In the data rows, 128 means zero.
Some points, one per row:
array([163., 146., 86., 132., 170., 148., 118., 87., 122., 82., 38., 125., 189., 131., 110.,
       147.])
array([107., 37., 87., 150., 135., 207., 153., 90., 98., 147., 139., 131., 144., 79., 201.,
       130.])
array([127., 133., 208., 129., 86., 167., 149., 152., 192., 156., 128., 51., 99., 15., 124.,
       118.])
array([118., 200., 108., 132., 172., 156., 165., 180., 121., 109., 171., 33., 70., 111., 120.,
       130.])
array([163., 122., 79., 114., 130., 124., 166., 208., 113., 105., 84., 71., 84., 161., 135.,
       173.])
array([84., 181., 162., 118., 146., 36., 164., 164., 148., 111., 197., 215., 128., 175., 61.,
       59.])
array([78., 171., 82., 150., 213., 93., 82., 156., 102., 114., 104., 135., 102., 251., 116.,
       128.])
array([100., 96., 78., 149., 183., 200., 203., 217., 127., 106., 73., 74., 102., 164., 86.,
       113.])
array([131., 149., 148., 185., 164., 78., 103., 144., 107., 128., 198., 120., 67., 111., 92.,
       141.])
array([115., 57., 56., 74., 97., 114., 201., 142., 180., 109., 109., 218., 174., 196., 129.,
       115.])
array([128., 80., 145., 108., 74., 191., 100., 98., 102., 167., 143., 108., 124., 94., 228.,
       139.])
array([141., 104., 130., 84., 50., 12., 174., 158., 192., 117., 125., 157., 165., 154., 154.,
       111.])
array([93., 61., 76., 138., 125., 87., 99., 91., 112., 117., 141., 247., 180., 231., 127.,
       138.])
Then 16 other points, each followed by its number:
array([118., 111., 118., 151., 156., 15., 61., 122., 157., 141., 252., 192., 127., 132., 79.,
       118.]) 0
array([129., 77., 54., 101., 134., 111., 113., 99., 141., 102., 51., 147., 183., 245., 171.,
       155.]) 1
array([131., 119., 213., 95., 107., 211., 150., 118., 97., 161., 73., 75., 145., 31., 185.,
       111.]) 2
array([118., 54., 67., 112., 106., 184., 191., 134., 173., 172., 121., 100., 125., 70., 162.,
       129.]) 3
array([141., 148., 114., 118., 63., 23., 85., 116., 170., 115., 30., 141., 158., 235., 158.,
       164.]) 4
array([148., 126., 119., 121., 110., 108., 104., 94., 86., 86., 4., 159., 169., 228., 182.,
       171.]) 5
array([145., 125., 238., 148., 115., 176., 85., 114., 112., 138., 95., 41., 113., 27., 186.,
       140.]) 6
array([134., 100., 88., 123., 84., 55., 74., 100., 149., 98., 107., 225., 187., 207., 144.,
       147.]) 7
array([174., 182., 154., 99., 77., 56., 105., 77., 101., 95., 96., 134., 150., 184., 162.,
       182.]) 8
array([116., 109., 65., 109., 107., 98., 155., 136., 130., 101., 105., 255., 196., 178., 87.,
       115.]) 9
array([142., 121., 212., 124., 109., 211., 143., 145., 143., 157., 64., 64., 94., 16., 153.,
       125.]) 10
array([111., 108., 209., 157., 141., 82., 70., 60., 87., 92., 121., 189., 187., 204., 147.,
       99.]) 11
array([124., 144., 110., 119., 50., 145., 220., 84., 93., 138., 243., 113., 137., 83., 126.,
       159.]) 12
array([134., 102., 84., 122., 143., 91., 71., 55., 133., 101., 116., 197., 188., 201., 150.,
       145.]) 13
array([97., 196., 54., 88., 176., 94., 148., 145., 89., 120., 188., 127., 97., 231., 137.,
       140.]) 14
array([120., 186., 53., 96., 151., 106., 120., 166., 126., 155., 192., 161., 81., 148., 105.,
       124.]) 15
Which of these numbered points is nearest to each point below, looking only along the 4 directions in which the first points spread most? Its number follows each.
array([157., 154., 166., 130., 129., 191., 221., 108., 115., 144., 88., 79., 100., 13., 130.,
       123.]) > 10
array([105., 94., 163., 147., 107., 10., 56., 91., 166., 124., 91., 156., 176., 230., 172.,
       111.]) > 7
array([122., 148., 144., 126., 123., 218., 230., 107., 118., 146., 214., 88., 105., 32., 71.,
       121.]) > 10
array([124., 140., 226., 135., 67., 131., 35., 109., 135., 165., 151., 159., 152., 54., 142.,
       92.]) > 12
array([171., 212., 198., 124., 75., 147., 141., 86., 66., 125., 122., 131., 133., 51., 135.,
       133.]) > 12
array([145., 162., 112., 128., 138., 162., 127., 78., 108., 92., 138., 217., 193., 126., 65.,
       90.]) > 8
array([128., 143., 84., 133., 136., 89., 105., 172., 152., 162., 179., 77., 66., 162., 104.,
       144.]) > 15
array([99., 118., 128., 181., 162., 131., 135., 204., 122., 137., 163., 114., 79., 123., 78.,
       97.]) > 15
array([90., 157., 156., 137., 166., 72., 77., 133., 158., 163., 235., 161., 109., 140., 65.,
       73.]) > 0
